(in the rows, 128 means zero)
One turn sends every row of this set to another row. A few are shown first. Where does it send the rows asked after them?
Zugu: [167 102 110 128 128 144 132 110  90 128  92 149  91]
Patu: [165 118 172 112 127 114 138 145 138 162 126 162 139]
nukud: [164 111 121 116 140 137 146 117  96 112  92 177 115]
tuv: [170 112 134 132 131 149 108 120 109 130 134 100 109]
Kinod: [153 109 106 118 128 154 101 117 111 137 115 126  87]
Fimab: [172  99 104 113 125 130 122 127  91 148  91 166 126]
pof: [162 137 170 116 128 117 137 138 147 156 110 148 145]
did: [132  96 133 103 125  99 140 123 104 129 137 159 102]
Vam: [147 134 159 109 131 154 135 125 156 134 115 121  90]
Dogis: [150 124 148 113 141 126 155 129 161 138  94 121  88]
fali: [124 118 137 148  95 116 124 120 149 130 107 136 128]
rinik: [173  74 116 104 121 134 122 118 146 117 100 132 125]
nuz: [173 128 135 136 135 168 128 136 116 118 128 116 102]
taga: [150 122 129 134  87 105 154 108 125 132 110 129 140]
kovu: [139  88 127 131 116 136 102 128 160 121 101 137 121]
kef: [173 116 123 141 145 143 138 116  97 115 101 168 108]
tarus: [170 101 132 139 128 142 142 113  96 135  75 163 114]
gupen: [150 121 139  99 133  94 138 125 109 128 143 165 132]
kir: [151 100 119 113 120  98 133 128  87 138 126 169 120]
ruki: [152 139 130 128 125 145 125 129 153 158  82 120  96]
pov: [151 129 151 113 131 120 129 143 163 156 112 110 100]
kife: [159 130 163 110 129 146 154 144 158 144 116 128  96]
Ladad: [176 116 132 132 130 162 111 128 125 140 103 103 101]
pana: [150 120 148 114 123  88 141 152 136 163 106 156 136]
gadeb: [170 116 133 128 131 175 112 129 106 118 118 127 115]
fulaz: [154 109 141 113 139 101 135 116 106 130 138 181 114]
nali: [147 118 115  90 120  88 150 130 118 154 114 160 113]
Pino: [163 112 156 125 126 109 130 160 130 158 111 141 155]
puza: [154 139 138 113 117 105 124 147 137 171 121 122 136]
sud: [180  94 114 103 104 114 153 105 125 121 109 126 135]

tuv goes to did
puza goes to Kinod
Now these:
taga goes to kovu
Patu goes to nuz
pof goes to gadeb
pov goes to Zugu

One turn sends every row of this set to another row. A few are shown first. Where does it send the rows asked after them?
zeku: [157 121  93 134  96 159  96 115 125 121  91 105 150 117 180 131 133 107
 135  86 134 142 139 132  94]
zira: [161 168 123  57 114 166 121 116 146  80 105 122 135 107 143 125 127 126
  95  56  92 156 157 134  81]
sovo: [175 147  91  90 124 171 130 150 158  87 102 144 122 100 155 116  99 116
 107  74 106 167 123 138  61]
gatus: [153 147 115 125 143 165 102  98 118  95 100 111 125 115 131 167 140  84
 119 103 120 139 184 128  84]
Bel: [157 168  96  76 101 171 128 135 139  83  79 125 121 121 150  93 128 138
 121  74 124 165 150 165  72]
nez: [140 126 117  77 109 154 141 166 151  91  77 122 128 103 155 133 128 102
 101 137 145 163 181 136  90]
vut: [160 155 126 141 162 177 108 142 131 117  90 104 153 115 155 132 145 116
 125  43 101 148 182 148  97]
tif: [162 130 123  46 148 175 117 125 145  84 109 129 139 113 149 137 127 118
 101  66 102 144 168 160  94]
Nago: [168 148 129 158 165 169 120 150 146 117  91 120 156  99 157 134 132 121
 124  54  98 156 165 148  99]
pez: [146 154 120 151 111 165  99 115 109  77  94 129 126 114 130 147 133 122
 129 110 139 165 185 173  90]
lis: [158 151 118 155 115 159 133 136 134  99  90  91 140 115 150 116 167  92
 130  69 101 138 187 133  89]
zas: [164 154 110  61 120 156 123 126 151  83 103 119 120 107 146 114 124 104
 103  56  86 164 173 123  78]
motu: [165 142 120 151 147 156 116 110 133  87 106 139 142  94 142 157 118 110
 129 131 129 153 143 144  92]
moseg: [168 138 122 159 138 147 122 116 141  89  99 143 132  88 133 156 117 102
 127 126 117 162 160 137  95]
Filet: [160 150 121 158 152 175 110 154 133 112  84 114 148 112 159 121 137 126
 135  49 110 162 180 165  95]
vun: [161 132  95  71 131 174 132 143 146  93  71 129 117 125 147 101 135 123
 131  85 126 152 176 183  93]
zaz: [134 134 140  70  98 159 127 157 141  78  96 125 140 102 151 151 127 116
  84 123 138 165 188 144  96]
saguk: [149 141 108 153 118 158 100 123 113  81  95 126 115 114 132 137 131 104
 137 110 135 171 197 166  88]
gifet: [161 143 121  77 108 178 139 139 155  91  59 138 122 114 132 115 139 143
 116  82 117 153 180 187 101]
ledap: [165 111 122  68 112 172 110 156 140 106 136 124 145 103 150 133 121 133
 109 130 120 158 177 136  64]
Poba: [156 132 128 145  69 166  91 114 132 116  96 122 158 101 161 161 127 128
 106  71 119 149 148 138  98]
Lizon: [162 153 149 157 120 157 126 134 139  81 125 113 171  92 155 142 145 117
 110  71  90 143 157 136  96]
beman: [134 124 119  63 114 156 122 162 136  79 102 118 135 108 162 140 125 100
  93 125 143 163 187 139  90]
sanak: [167 126 133  59 131 166 129 132 163  87  98 135 127 102 133 137 126 111
  98  62  84 156 194 152 101]
Nim: [158 146 108 171 118 181 117 156 121  89 116 111 149 118 165 128 140 110
 127  72 124 143 146 160  66]
Pob: [163 118 118  64 107 164 126 145 146 116 105 110 134 109 144 116 142 128
 123 137 120 148 192 128  72]
leb: [162 131 135  66  96 171 128 140 147 114 101 116 145 106 137 126 145 148
 112 135 120 146 187 133  77]
gaf: [152 168 128 145 113 172 125 124 120  93  95  91 156 121 155 126 172 118
 123  70 114 124 163 146  89]
mufab: [177 113 101  94 138 179 139 162 172  99  87 155 115  99 142 132 104 109
 107  80 107 160 153 162  76]
gele: [160 107  93 143  93 155  92 127 129 120 105 111 138 107 176 139 121  90
 125  71 117 158 161 123  90]
sobe: [165 137 121 151 140 150 123 140 133  86 135 104 160  99 170 126 142  92
 126  73  95 145 160 128  90]
Zogut: [160 146 123 186  96 173 128 161 138  91 100 121 141 102 147 133 142 112
 116  69 108 156 169 154  74]
lil: [138 129 121  73 112 173 126 164 141  88  93 124 137 109 159 159 120 104
  83 128 149 153 162 137  77]
refu: [174 157 114  97 107 171 136 148 167  87  93 151 125  93 141 128 102 131
  97  73 100 170 130 141  67]
kigo: [166 152 129 154 169 174 115 147 141 117  93 120 161 103 160 135 132 126
 125  55 103 151 158 152  96]
gov: [158 157 128 157 149 177 111 151 131 112  84 117 151 112 156 125 138 134
 131  52 111 160 175 171  96]
zev: [166 114 136  76  97 169 120 157 151 106 126 132 143  92 139 137 122 138
 101 125 109 163 191 134  71]
Zod: [173 130 118  88 131 193 134 151 165  94  88 158 133 103 141 145 108 136
  97  81 116 147 134 176  78]
geli: [160 157 134 143 155 177 110 141 135 115  85 108 153 110 150 138 145 120
 121  42  97 150 185 149  98]
faliv: [161 125 117  81  93 191 117 160 142 117 106 125 135 115 140 139 129 143
 106 132 134 147 171 147  51]
Litem: [165 115 113  89  90 182 123 168 152 121 100 126 122 106 135 132 128 130
 109 130 125 157 189 137  54]
Koza: [141 126 125  82 102 166 133 170 152  90  85 130 128  99 147 159 118 101
  80 124 137 161 180 132  83]
tozog: [151 129 119 127  88 156  89 104 119 108 107 109 167 109 177 140 134 127
 125  79 127 145 145 141 107]
memuz: [153 154 131 131 128 164 106  98 126  94  92 117 128 107 119 175 143  93
 110 101 114 142 188 128  92]
tib: [159 114 114 143  80 139 101 118 139 116  96 113 143  94 166 130 131 102
 128  76 105 167 179 123 113]
bine: [136 139 129  75 104 164 137 157 144  86  80 124 140 107 155 144 130 121
  92 138 152 153 165 145  91]
Paba: [159 129 122 153  67 154 110 115 145 124  74 118 146  97 154 143 136 119
 119  81 113 154 163 129 106]
tubam: [162 165 104  89  91 163 136 142 152  86  68 131 109 112 138  94 129 130
 120  71 108 175 170 157  79]

zeku goes to tozog
leb goes to zev
sovo goes to Bel
Now these:
Nago goes to Filet
vun goes to tif
bine goes to zaz
Nim goes to gaf
motu goes to pez

One turn sends every row of this set to another row. A few are shown first. Where does it send the rows asked after them?
buk: [138 138 101 165 127 141 127 107  99 189  84 121 151 105 121  93 117 126
 134  83 154 134 110 132 125  99 103 156 115 157 117 131 124 143 144 137
 164 125  68 131 126 156 150  92 132 145 138 140 115  97 122 117 162  95
 101 142 120  88 144 127  84 118 138 129  74  79  91  96 137 131 153]
Duto: [100 113 142 169 150 134 103 114 110 166 121 146 134 141 103 104  93 106
 141 114 110 165 110  98 102 113 113 158 112 119 105 106 143 159 138  92
 141 121  86 135  96 144 121 107 138 153 122 131  76 103 144 155 162  86
 141 160 124 115 137 144  77 132 110 109  79  86 111 129 151 115 131]
tevar: [115 132 142 191 113 170 118 132 113 168 141 144 135 112  79 150 125 112
 123  87 129 133 105 109 149 120 106 135 115 149 126 123 169 135 116 148
 140 121  83 142 101 135 141 121 161 152 154 122  93 114 134 149 182 127
 120 145 106  86 117 135 117 149 128 147 107 104 126 126 141 142 121]
koniz: [161 141 118 172  99 145 131 125 132 193 111 105 161 104 108  98 125 125
 100 113 147 141 118 158 102 129 115 136 107 147 138  70 112 147 163 125
 150 135  73 144 103 137 122 119 162 143 143 158  83 119 142 111 172 116
 137 130 117  91 118 119  80 123 137 138  86 121 121 133 134 123 137]
ruk: [121 113 133 138 130  97 134  91 147 112 114 130 136  65 112 113 101  99
 138  90 120 130 141  79 131 125 117 147  97 142 146 108 160 122 163 132
  97 108 110 118  80 140 127 143 135 109 177 101 124 122 157 138 139 114
 126 138 111 118 142 121  50 146 109 121 145  84 138 140 172 120 142]
zive: [125 105 110 104 163 109 128 104 149 120  91 129 168  81 127  76  85 134
 102 101 119 132 150 114 127 126 113 153  91 130 145 108 143 148 167 122
 115  84 143 112 100 152 125 118 113 113 134  91 120 144 140 139 125 148
 109 138 131 126 154 134  74 147 117 120 123  91 133 134 154 130 117]
tik: [137 134 126 165 114 162  96 143 102 161 112 141 161 127 123 118 104 123
  91 112 127 147 143 147 117  94 104 153 103 136 125  95 133 127 143 104
 136 128  74 108 144 118 125 108 105 142 122 144 113 120 121 138 167 118
 147 162  88 105 127 138 135 158 173 172 111  86 125 135 137 131 135]
lisik: [121 126 119 143 132  88 131  97 136 118 105 116 128  74 116 113 103 110
 139 104 136 115 142  78 135 126 106 146 106 134 145 111 158 126 165 124
  84 130  96 127  88 139 123 151 125 109 162 100 111 118 157 144 147 120
 125 144  93  98 138 127  43 139 108 113 139  88 139 131 172 123 131]
laz: [117 135 118 176 124 127 104 102 101 189  90 149 139 132 132 124 101 113
 134  94 113 150 136 108 120 133 116 143 105 154  98 140 166 124 134 130
 124 105  79 122 151 114 133 103  92 125 159 161 105  96 119 158 169  81
 137 138  96 113 135 136 121 164 175 122 106  84 114 128 130 117 146]
sati: [147 152 105 136  86 127 111 145 130 169 108 129 168  78 128  90 117  84
 116  62 113 148 132 138 142 134 108 114  98 158 138 118 171 117 132 171
 128 136  99 137 149 128 161  93 132 113 159 146 102  84 129 123 151 144
 124 150 101 133 134 111 111 125 137 131 119 109 122 109 154 138  99]
vufi: [147 121  89 124 154 128 131  92 132 204  73 115 179 111 154  79  69 139
 112  98 128 151 151 131 120 141 107 144  94 149 109 103 142 154 162 120
 143  91 129 133 109 130 132  78 101 125 132 135 111 117 121 143 144 124
 141 148 128 113 117 118  96 162 149 105 106 105 125 128 133 119 140]
Muvod: [ 96 106 139 129 120 124 113  85 153 120 128 125 154  69 132  96 128 102
 119  91 115 124 140 108 116 148 115 130 101 140 142 112 145 139 160 147
 100 103 114 121 111 116 119 137 134 125 154  78 118 108 151 129 150 127
 125 125 112 114 148 152 107 150 119 123 166  87 143 140 169 165 123]
Kekig: [119 118  96 149 128 154 133 111 120 146 112 157 155 128 116 114 114 103
 104  72  81 173 114 123  84 121 114 148 109 164 116  85 139 165 137 152
 155  82 103 137 103 149 122 119 160 162 139 143  86 117 102 127 134 115
 125 137 124 113 156 131 137 134 143 141 109 109 134 140 137 116 124]
Nepe: [118 116 129 125  95 122 113 100 153 124 131 118 160  58 135  89 132  98
 110  93 114 115 140 117 125 145 119 125  98 146 149 117 148 130 162 169
 103 105 107 128 128 126 138 123 129 112 156  91 115 107 149 127 143 140
 120 123 108 111 143 149 106 148 118 124 162  93 141 122 164 167 107]
feli: [116 174 104 151 136 115 121 138 106 169  88 116 141 105 115  96 104 113
 124 117 157 111 155 111 128 113  88 147 130 140 130 108 147 105 151  90
 105 168  90 121 114 127 114 129 116 132 144 132  78 107 141 134 167 123
 157 159  78  81 114 121  71 136 127 135 117  96 129 146 157 111 107]
beg: [104 110 129 116 154 116 117 117 148 110 110 143 159  79 114  92 104 119
 114  89 116 132 146 109 124 114 112 153  95 131 154 112 142 145 156 123
 110  88 141  98  94 143 124 126 125 124 129  82 122 138 152 136 131 145
  97 140 131 126 156 130  76 142 113 132 132  73 135 146 159 139 119]
tov: [144 148 119 170 121 122 107 157 123 166  99 160 152 132 100 118  88 108
 104 100  90 170 135 136 120 119 131 135  98 137 135  95 168 125 141 124
 122 105  96 113 130 123 126 117 122 115 156 181  79 118 129 158 167 115
 133 149 104 151 137 110 102 136 168 142  96 109 125 151 130  83 111]
sapu: [108 163 103 165 135 120 123 125 126 189  82 141 154 122 108  77 131 116
 115  97 131 133 123 146 115 149 125 128 128 154 125 124 142 143 138 146
 149 113  93 134 130 144 128 110 147 130 154 159  55  99 136 116 183 107
 101 118 129 114 150 133  92 107 130 104  69  98 110 139 124 119  94]

Nepe goes to lisik
sapu goes to koniz
ruk goes to beg
Now these:
Duto goes to Kekig
laz goes to tov
vufi goes to sati

